Turns, then the turns between two rows, first turn first; the first pair answered:
turn Dukez:
[-1.29 -1.42  1.14 -0.25  1.20 -2.48 -1.59  0.20 -0.24 -0.65 -0.58 -0.01
  3.19  1.04 -1.56 -3.44 -0.10  2.50 -0.24  1.32  0.98  0.46  1.00 -1.32
  0.15 -3.04 -0.27 -1.32]  ->  [-0.50 -0.80  1.89 -1.19  1.79 -2.49 -0.94  0.63 -1.10 -0.32 -2.38 -1.00
  2.64  0.56 -1.76 -2.68 -0.85  1.99  0.52  1.60  2.36  0.16  0.81 -0.83
  0.56 -2.63  0.57 -0.81]
[-0.76  0.16 -1.77  1.66 -1.59 -2.16  0.36 -1.42 -1.31  0.24  1.50  0.17
 -2.12 -0.19 -0.91 -1.36 -0.58  1.32  0.70  0.28 -1.72  0.16  1.37  0.21
  0.44  1.52 -1.18 -0.96]  ->  [-0.26  0.26 -1.52  1.31 -1.31 -2.63  0.72 -1.33 -2.04  0.28  0.57 -0.18
 -2.10 -0.32 -0.89 -1.63 -0.95  1.04  0.82  0.73 -1.10  0.39  1.54  0.03
  0.34  1.60 -1.16 -0.99]
[ 1.70  1.98  0.90  0.71 -0.67  1.48  0.77  0.63 -0.18 -0.02 -0.72 -1.64
 -0.61  0.10 -0.83  1.51 -1.39  0.10  1.29  2.67  2.36 -2.32  0.87  1.51
  0.97  1.22  1.14 -0.11]  ->  [ 0.74  2.10  0.50  1.37 -1.41  2.50  0.16  0.51  1.23 -0.08  1.05 -1.01
 -0.69  0.41 -0.71  2.15 -0.74  0.68  1.04  1.92  1.12 -2.79  0.48  1.85
  1.15  1.16  1.10 -0.09]
turn nugol:
[ 1.07 -0.76 -1.41 -0.79  3.42  0.25 -0.78  0.59 -0.56 -1.05 -1.24  0.33
 -1.59  0.34 -0.10  0.92  0.56  0.84 -0.52 -0.52  1.02 -0.64  0.60 -0.94
  3.43 -0.44  2.47  1.51]  ->  [ 1.44  0.61 -0.19 -1.28  1.77  1.09 -0.70  0.75  1.00 -0.52 -2.71  0.23
 -1.35 -0.39  0.49  1.51 -0.38 -0.60 -0.23 -1.84  1.09 -0.70 -0.35 -0.60
  2.74 -0.58  2.30  2.33]
[-0.80 -0.53 -3.08 -0.16 -3.13 -6.13 -0.51 -3.60 -2.23 -0.92 -0.15  0.05
 -1.16 -2.43  1.38 -4.67 -2.98 -0.13 -0.58 -0.31 -4.03  1.78  1.58 -0.25
 -1.49  0.73 -3.90 -2.06]  ->  [-1.59 -2.56 -4.26  0.20  0.30 -4.70 -2.44 -2.33 -0.67 -1.98  3.30  2.13
 -0.18 -1.17  1.18 -4.30  0.33  1.67 -2.87 -1.18 -4.88  2.27  1.48 -2.28
  0.01 -1.50 -2.58 -1.49]
[ 0.94  0.32 -0.91 -0.21  1.48 -0.74 -0.54  0.67  1.17  0.86 -0.40  2.81
 -0.78 -0.04  0.37 -1.39  0.20 -0.35 -1.05 -1.60 -1.33  0.67  0.21 -2.33
  1.25 -1.54  0.97  0.55]  ->  [ 1.39  1.52  0.00 -0.48 -0.37 -1.03  0.18  0.33  1.20  1.44 -2.22  2.04
 -1.18 -0.81  0.68 -1.27 -1.38 -1.69 -0.01 -1.83 -0.91  0.41 -0.06 -1.40
  0.44 -0.81  0.52  0.60]
turn finav:
[ 0.65 -0.40 -0.83  0.14  1.88 -1.56  0.37  0.17 -0.37 -0.03  0.54  0.25
  0.24  0.45  0.03 -0.96  0.43  0.41 -0.63  0.14 -0.40  0.33  1.01 -1.45
  0.28 -1.27  0.38  0.26]  ->  [ 0.05  0.15 -1.28  0.41  0.64 -1.56  0.14 -0.34  0.53  0.11  1.02  0.73
 -0.08  0.42  0.33 -0.96  0.18  0.37 -0.59 -0.77 -1.60  0.24  0.77 -1.25
  0.16 -0.99 -0.18  0.28]
[-0.40  0.63  0.35 -0.14 -3.26  1.00 -1.98 -1.57  0.17 -0.26  2.61  0.81
  0.67  0.42 -0.43  0.24  0.20  0.88  1.84  0.27 -1.76 -1.06  0.18  2.26
 -1.36  0.89 -0.06 -1.38]  ->  [ 1.08 -0.77  1.84 -0.87  0.10  1.06 -1.24 -0.04 -2.47 -0.73  1.53 -0.55
  1.60  0.34 -1.39  0.21  1.10  0.97  1.58  2.80  1.31 -0.63  0.68  1.81
 -1.19  0.18  1.29 -1.38]
[-1.67  0.13  0.96 -0.26 -0.60 -0.56  1.51  0.42 -3.25 -1.19 -0.80 -1.92
  0.07  0.36  0.37 -1.48  0.37  0.63  2.61  5.36  0.42  0.20  2.82  1.88
 -1.25  0.13  0.41  0.17]  ->  [-3.25  1.47  0.00  0.80 -4.40 -0.14  0.50 -1.01  0.01 -0.80  0.87 -0.32
 -0.34  0.47  1.41 -1.37 -0.09  0.28  2.52  2.53 -2.87 -0.23  2.05  2.26
 -1.92  0.46 -1.17  0.12]
[ 0.91  1.65  1.64 -0.66 -1.92  0.28  0.96  0.65  0.80  0.88 -2.28 -0.64
 -1.05 -1.43  0.10  2.24 -0.71 -1.61  1.53  0.16  1.43 -0.98 -0.88  1.09
 -0.67  0.86  0.94  1.48]  ->  [ 0.68  1.64  1.88 -0.50 -2.20  0.73  0.77  0.75  1.30  0.78 -1.93 -0.44
 -0.71 -1.39  0.15  2.31 -0.39 -1.67  1.42  0.00  1.32 -0.98 -1.03  1.11
 -1.05  0.51  0.86  1.46]
Pairs:
Each pair is two turns apart.
[ 1.21 -2.74 -1.19 -1.38  4.82 -1.92 -0.14  1.01 -2.56 -1.73 -0.68 -0.48
  0.68  0.93 -0.83 -2.10  1.39  0.57 -0.82  1.49  1.98  1.71  1.59 -2.14
  1.14 -1.99  0.77 -0.60]  ->  [ 1.70 -0.96  0.54 -2.57  4.67  0.72 -0.80  2.42  0.23 -0.93 -2.50 -0.67
  0.36  0.26 -0.48  0.71  1.14 -0.96 -0.50 -0.89  2.83  0.97 -0.35 -1.55
  1.81 -2.61  2.56  1.54]	Dukez then nugol
[-0.60 -0.77  1.69  1.14 -0.37  1.97  0.93  1.10  0.28 -0.09  2.41 -1.56
  0.56 -0.38 -0.81  1.60  0.79  0.30  1.60  2.07  1.18 -1.19 -0.22  2.52
 -0.47  0.55  0.37  0.07]  ->  [-0.95 -1.25  1.26  1.65 -0.43  1.96  0.52  0.96  0.74 -0.40  3.55 -0.80
  1.14 -0.13 -0.53  0.99  1.48  0.62  0.99  1.96  0.51 -0.91 -0.14  1.93
 -0.72  0.07 -0.15 -0.24]	nugol then Dukez
[-0.49 -0.96 -1.27  0.38  1.08 -0.49 -0.49  1.13 -1.15  0.19  1.44  0.47
  1.35 -0.86 -0.53  0.27  2.10  1.39 -0.29  0.57  0.18 -0.28  0.33 -0.75
  0.74  0.53  0.85 -0.48]  ->  [-0.13 -0.14 -0.19 -0.19  0.33  0.71 -1.03  1.76  0.84  0.57  0.18  0.97
  1.96 -1.37  0.06  0.91  1.93  0.07 -0.55 -1.07  0.35 -0.13 -0.65 -1.13
  0.32 -0.41  1.04  0.70]	Dukez then nugol
[-0.42  0.25  0.33 -0.03 -1.46  1.06 -0.10 -0.13  1.55 -0.42  0.93  0.79
 -0.14 -0.11  0.27  0.66  0.79  0.60  0.42 -1.33 -1.45 -0.41 -0.86  0.88
  0.22 -0.74 -0.30 -0.12]  ->  [-0.20  0.26  0.39  0.13 -2.35 -0.07  0.31 -0.65  0.90 -0.44  0.28  0.67
  0.25 -0.30  0.49 -0.56  0.22  0.09  0.58 -0.88 -1.37  0.14 -0.45  0.63
 -0.76 -0.50 -1.41 -0.67]	Dukez then nugol
[ 1.21 -0.55 -4.66 -2.16  3.66 -1.65 -0.84  0.32 -2.20 -0.13 -0.13  0.54
 -3.81  1.67 -0.75  1.80 -1.09  1.80  1.92 -1.30  0.05 -0.69  1.74 -1.59
  4.72  0.46  1.77  0.38]  ->  [ 2.12 -2.25 -1.69 -1.82  5.90  0.62 -0.95  2.74 -2.15 -0.94  0.49  0.02
 -0.74  1.54 -1.25  1.95  1.18  1.34  0.57  0.72  2.71 -0.05  1.37 -2.18
  3.37 -1.86  2.77  0.49]	finav then finav
[ 3.18 -0.53 -0.60  0.50  0.24 -0.45 -1.99 -1.23  0.77 -1.49 -1.66  0.09
  1.51 -1.28  1.31 -3.57 -1.16 -2.42  0.21 -3.93  0.37  1.84  0.12 -1.82
 -2.86 -0.39 -2.15  1.08]  ->  [ 4.14 -0.07  0.41 -0.76  2.03 -0.07 -1.27 -0.28 -0.72 -0.97 -3.69 -1.51
  0.44 -1.60  0.78 -1.87 -1.71 -2.54  1.20 -3.04  2.61  1.09 -0.16 -0.86
 -1.56  0.18 -0.35  1.88]	finav then Dukez
[ 1.66 -3.00  1.19 -0.35  1.82  0.49  2.29 -0.30 -3.11  0.16  1.30 -1.87
  2.77  1.48 -1.18  0.79  1.60  2.96 -1.04  2.09  2.84  0.70  1.08  0.09
  1.20 -1.47  0.48 -2.50]  ->  [ 1.87 -2.01  2.35 -1.17  1.88  3.09  1.14  0.96  0.23  0.61  0.73 -1.25
  3.12  1.14 -0.69  2.90  2.22  1.85 -1.62 -0.43  3.02  0.41 -0.58 -0.03
  1.65 -2.78  1.83 -0.61]	Dukez then nugol
[ 0.39  1.19  1.59 -0.62  0.05  1.02  1.01  0.95 -0.47  0.33 -0.84 -1.35
 -0.65 -0.23 -0.40  1.49 -0.47 -0.12  0.62  0.21  1.33 -0.87 -0.01  1.35
  1.03  1.64  1.07  0.97]  ->  [-0.45  1.08  0.97  0.17 -0.80  1.14  0.86  0.52 -0.25  0.29  0.60 -1.19
 -1.02  0.15 -0.53  1.63 -0.31  0.55  0.67  0.37  0.30 -1.24  0.03  1.81
  1.10  2.15  0.63  0.45]	Dukez then nugol
[-1.92  0.42 -0.70 -0.97  1.18 -2.37  0.16 -2.75 -3.24  0.32 -1.05 -1.15
 -3.60  1.88  0.33 -0.62 -2.15 -0.13  0.67  0.61 -0.48  0.64  0.43 -0.39
  1.61  0.86 -0.51 -0.70]  ->  [-2.50  1.09 -0.64 -0.85  0.81 -0.80 -0.33 -2.40 -1.92  0.77 -0.29 -1.31
 -4.31  1.90  0.24  1.27 -1.99  0.15  1.01 -0.32 -0.89 -0.38 -0.39  0.62
  2.46  1.17  0.38 -0.15]	Dukez then Dukez
[-0.19  0.34  1.14  0.71 -1.78  1.07 -0.10  0.36  0.47 -0.37 -0.04  1.50
  2.26 -0.67  0.57 -1.00  0.46 -1.06 -0.63  0.02  0.51  0.53  0.31 -0.07
 -1.48 -1.00 -1.25 -0.54]  ->  [-0.56  1.21 -0.32  0.52 -2.80  0.08 -0.03 -0.74  0.52 -0.02 -0.25  1.68
  0.92 -0.54  0.80 -1.08 -0.52 -0.79  0.06 -0.97 -0.72  0.23  0.47  0.18
 -0.87  0.13 -1.80 -0.59]	finav then finav
